In the rows, 128 means zero.
The same turns and mirrors carry the whole set onto itself, and each row onto the other rows of its family. Which rows share a family with each named row? Give them in list order.
These 32 rows form 4 families of 8 rows each.
Z931: [157 137 137 168  88 115 126 132 147 137 119]
Z998: [139 134 136 159 126  64 158 148 140 127 136]
Z905: [164 130 123 143  97 145 121 144 128 118 157]
Z269: [107 120 102  89 138 123 110 106 121 102 123]
Z995: [147 116 119 121 123 115 125 145  92 103 175]
Z411: [153 130 112 131 109 155 114 135 123 109 157]
Z655: [105 126 112 100 131 101 114  97 141 115  97]
Z190: [110 139 123 101 142 117 118  89 147  78 118]
Z371: [129 129  94 109 157 119 133 144 118  93 173]
Z914: [146 127 127 149 129  81 155 160 120 116 166]
Z270: [122 136 120  93 147 128 120 107 129  68 150]
Z41: [134 141 118 139 100 133 112 110 166 127  96]
Z921: [108 143 113 125 140  80 144 118 167 118  98]
Z694: [110 136  94  96 161 115 127 126 137  98 142]
Z501: [104 138 101 108 156 103 131 116 156 106 109]
Z894: [137 138 104 120 115 164 103 118 139 110 136]
Z84: [116 144 135 123 133  95 128  92 161  92  99]
Z104: [165 135 135 162  92 125 126 143 134 126 146]
Z567: [158 130 142 140 125 102 142 137 108  87 181]
Z954: [145 117 146 156 103  67 140 143 117 133 135]
Z380: [144 126 112 132 141 103 149 157 113 103 180]
Z91: [113 127 125 126 117  76 122 104 146 128  85]
Z384: [129 139 104 121 109 155 103 111 157 113 109]
Z765: [131 140 153 145 119  73 142 102 158 103 101]
Z484: [135 125 140 148 107  66 135 119 136 135 100]
Z776: [141 130 126 113 139 125 130 124 109  78 178]
Z667: [120 137 132 149 132  63 153 135 157 129 109]
Z823: [158 129 157 159 113  81 149 139 118  99 157]
Z185: [157 115 137 142 113  88 140 148  96 118 168]
Z108: [151 137 157 160 109  71 149 124 142 107 125]
Z189: [130 114 105  97 135 125 114 126 102  96 159]
Z852: [144 138 135 156  90 119 122 121 164 134 101]

Which other rows belong to the same family as Z894? Z931, Z905, Z411, Z41, Z104, Z384, Z852
Which other rows belong to the same family as Z954? Z269, Z995, Z655, Z91, Z484, Z185, Z189

The same turns and mirrors carry the whole set onto itself, and each row onto the other rows of its family. Which rows share a family with each named row? Give them in list order.
These 30 rows form 5 families of 6 rows each.
Z167: [106 124  95 119  98  84 130 122 148]
Z122: [ 82 142  89 101 109 130  96 114 137]
Z990: [ 73 131  96 119 108 128  99 120 113]
Z135: [ 99 126  97 128 146 108 118 101 107]
Z40: [121 115 165 128 129 169 100 107 135]
Z460: [118 143 154 128 130 171  97  97 151]
Z966: [ 92 120  97 127  91  88 126 122 143]
Z435: [116 118 158 135  88 147  89 120 168]
Z481: [ 77 114  99 103 110 126 103 125 119]
Z662: [139 135 158 142 128 131 134  91 170]
Z247: [117 106 159 133 106 132  88 115 182]
Z174: [109 130 161 134 133 173 101 104 139]
Z302: [117 130 165 146 127 168 103 102 135]
Z176: [102 137 104 127 143 114 139 100 107]
Z715: [132 112 167 150 136 126 121  97 164]
Z815: [ 99 147  97 121 142 119 135  93 119]
Z525: [ 87 122  89 112 117 113  86 122 124]
Z388: [ 98 104 100 112 105  87 134 120 141]
Z729: [135 121 165 146 124 124 140 101 166]
Z71: [113 118 153 126  90 144  96 124 180]
Z559: [ 82 131  93 107 108 133  92 127 122]
Z949: [144 106 167 139 123 128 132 103 154]
Z926: [127 103 159 122  95 142  94 124 170]
Z175: [111 117 164 137 135 161  88 102 150]
Z755: [105 136  92 113 107  90 133 110 156]
Z969: [ 93 133 104 138 132 107 141 103 108]
Z317: [107 116  93 122 115  79 120 116 140]
Z94: [ 95 119 104 120 141 113 138 104 106]
Z376: [122 131 147 122  95 141  97 112 188]
Z334: [137 119 166 155 111 125 130 104 163]

Which other rows belong to the same family as Z460? Z122, Z662, Z815, Z755, Z376
Which other rows belong to the same family as Z949? Z40, Z481, Z388, Z926, Z94
Which other rows belong to the same family as Z174? Z167, Z176, Z729, Z71, Z559
Which other rows belong to the same family as Z435? Z990, Z966, Z302, Z969, Z334

The same turns and mirrors carry the whole set onto itself, and each row onto the other rows of its family. Which rows share a family with each named row? Give them in list order.
These 40 rows form 5 families of 8 rows each.
Z583: [141 137  87 105  96 138 134 139 125 167 137  77]
Z178: [148 146 136 119  93 121 134 119 139 129 163 105]
Z780: [122 114 115 135 157 167 110 169  88 113 126 110]
Z606: [130  99 134 119 106 127  94 134 175 116 127 124]
Z642: [124 124 103 140 139 160  87 170 107 128 104  86]
Z184: [159 140 141 126  95 109 118 123 120 134 156 105]
Z132: [ 98  98 143 124 106 157 142 132  90 151 138 113]
Z246: [100  85 120 118 132 136  97 117 157 137  96 116]
Z575: [145 138  96 132 153 140  86 148 103 124 103  96]
Z909: [152 149 105 109  95 112 134 136 135 142 151 112]
Z90: [ 97  83 127 121 125 137  92 121 153 133  97 120]
Z833: [116  79 106 120 129 141 102 137 178 140 109  96]
Z587: [133 113 101 139 154 162  97 172  97 124 117  96]
Z680: [143 130 124 150 165 134  92 138 126 112 113  81]
Z462: [118  96  95 107 109 142 105 148 181 139 117 105]
Z604: [154 138 116 151 171 131  97 133 137 123 126  92]
Z426: [115 106 118 115 136 163 145 145  72 125 139  98]
Z749: [105  92 153 145 123 141  88 133 150 127 120 131]
Z533: [140 108 130 101  76 115 113 126 146 123 146 112]
Z759: [103  93 110 127 136 143 101 130 172 138  96  83]
Z634: [135 109  96  90  91 126 131 128 160 144 134  89]
Z172: [156 122 128 106  87 119 124 121 145 131 162 107]
Z412: [138 118 113 136 188 150 124 141 114 109 125  94]
Z548: [148 138 103 135 157 136  86 145 103 118 107  98]
Z563: [124 104 125 118 155 152 166 110 103 136 152  94]
Z769: [132 143  96 101  87 146 143 142 137 158 150  90]
Z489: [133 111 129 122 165 140 156 117  93 116 141  90]
Z684: [147 148  99 108  92 117 132 142 132 145 147 113]
Z112: [128 131 101 139 132 162  84 175 106 140 120 104]
Z330: [103  91 147 138 113 138  79 137 151 121 106 112]
Z857: [118  79 138 128 111 135  85 142 163 123 119 119]
Z467: [ 99 120 144 122 113 162 155 133  92 139 151 113]
Z256: [113 120 131 120 146 150 174 108 122 141 148  92]
Z984: [144 118  94  94  85 138 133 137 142 153 151  94]
Z329: [ 99  92 102 129 144 153 112 132 169 158 106  95]
Z706: [ 98 106 130 119 141 144 171 119 107 144 139 119]
Z55: [ 99 105 135 122 137 143 166 121 101 141 139 125]
Z594: [151 117 117 149 177 141 103 147 113 109 124  91]
Z465: [118 106 133 126 150 136 163  96 125 149 138  87]
Z83: [113 100 137 118 128 164 151 134  81 134 155 111]

Which other rows belong to the same family as Z780? Z606, Z462, Z426, Z533, Z634, Z412, Z489
Which other rows belong to the same family as Z680? Z178, Z642, Z759, Z769, Z330, Z467, Z256
Which other rows belong to the same family as Z184? Z583, Z132, Z604, Z749, Z112, Z329, Z465
Which other rows belong to the same family as Z172? Z833, Z587, Z563, Z857, Z984, Z594, Z83

The same turns and mirrors carry the whole set onto itself, and each row onto the other rows of its family. Which rows share a family with each named row? Give them in list order.
These 30 rows form 5 families of 6 rows each.
Z854: [166  88 112 119 138 159 119 132 136  98 153 129 158 112  92 127 146 139
 149  83 120]
Z347: [129 106 138 142 111 160 126 104 133 123 154 117 146  94 112 119 137 145
 157  80 102]
Z456: [163 133 159  70 126 131 135 138 116 128 101 158 125 124 151 125 171 162
 123 136 116]
Z349: [147 120 168 174 131 145 127 135 134 106 150 166 185 117 114 128 113 116
 166 105 131]
Z992: [131 122 123  87 139 119 150 105 123 145  96 152 113 145 138 119 150 153
 106 151 108]
Z997: [169 162 156  75 140 141 140 161 146 130 103 141 121 145 142 142 156 122
 147 135 131]
Z494: [168  99 115 117 101 139 105 126 146 115 163 135 152 101 110 143 126 128
 129  84 105]
Z344: [145 102 106 163 125 121 131  91 147 121 146 150 162 129 105 130  94 108
 120 115 116]
Z661: [149 151 104  77 136 142 141 108 132 127 117 146  97 146 138 100 127 133
 145 162 109]
Z275: [125 124 107  89 127 127 132 126 139 134 100 152  95 144 137 125 104 158
 122 149 104]
Z897: [175 107 144 156 153 153 136 128 127  82 140 153 185 122 102 118 128 125
 156 102 144]
Z485: [152 141 167 109 146 120 158 118 113 125  87 176 144 145 154 114 146 144
 119 161 133]
Z773: [138 165 168 114 147 114 145 144 128 123 104 172 143 158 165 121 120 122
 143 155 132]
Z697: [140 149 120  79 145 132 146 137 153 150 102 130 103 159 127 138 143 119
 134 143 118]
Z632: [141 100 137 127 111 154 107 145 142 122 165 138 152 101 104 141 136 134
 161  79 103]
Z882: [183 123 156 157 116 134 120 127 136  94 148 166 187 110 124 134 112 112
 139 104 136]
Z211: [143 107 125 162 105 151 161  97 121 137 145 151 150 129  77 119 109 115
 124 104 131]
Z153: [151 164 150 107 157 129 159 137 147 136  90 150 128 166 137 130 131 109
 140 158 138]
Z837: [146 148 154 122 139 125 145 135 128 111  88 184 131 148 154 119  93 145
 136 165 136]
Z536: [164 169 138 101 144 141 150 114 124 109 108 167 123 151 151  95 119 124
 154 173 131]
Z580: [146 124 172 165 118 159 133 111 126 105 144 138 172  97 124 114 131 137
 167  90 123]
Z157: [111  97 116 166 134 136 131 107 145 135 152 145 155 129  96 128 103 117
 146 109 107]
Z118: [118 112 141 176 129 149 146  83 133 122 141 131 159 113 112 108 114 131
 152 103 113]
Z653: [110 140 116  90 142 112 140 125 140 149 111 146 109 160 147 126 121 129
 127 148 102]
Z751: [171 122 162 157  99 161 154 122 115 119 146 163 168 113  92 122 122 119
 139  94 144]
Z378: [145  88 100 155 157 144 141 102 137 105 138 138 162 134  85 116 118 124
 139 109 126]
Z19: [161 107 132 128  88 164 141 121 121 133 156 140 144 108  81 129 133 130
 133  80 123]
Z149: [145 152 153  63 125 129 120 165 133 130 121 149 119 135 161 135 149 142
 145 125 110]
Z475: [177 162 137  66 126 152 130 136 126 108 121 154 112 131 152 106 143 140
 160 149 118]
Z61: [164 141 154  76 115 141 117 164 129 110 103 164 114 122 156 133 127 167
 142 131 119]

Which other rows belong to the same family as Z697? Z347, Z997, Z153, Z580, Z118
Which other rows belong to the same family as Z275? Z494, Z344, Z882, Z837, Z61
Which other rows belong to the same family as Z149? Z349, Z773, Z632, Z157, Z653
Which other rows belong to the same family as Z854? Z456, Z992, Z897, Z485, Z378

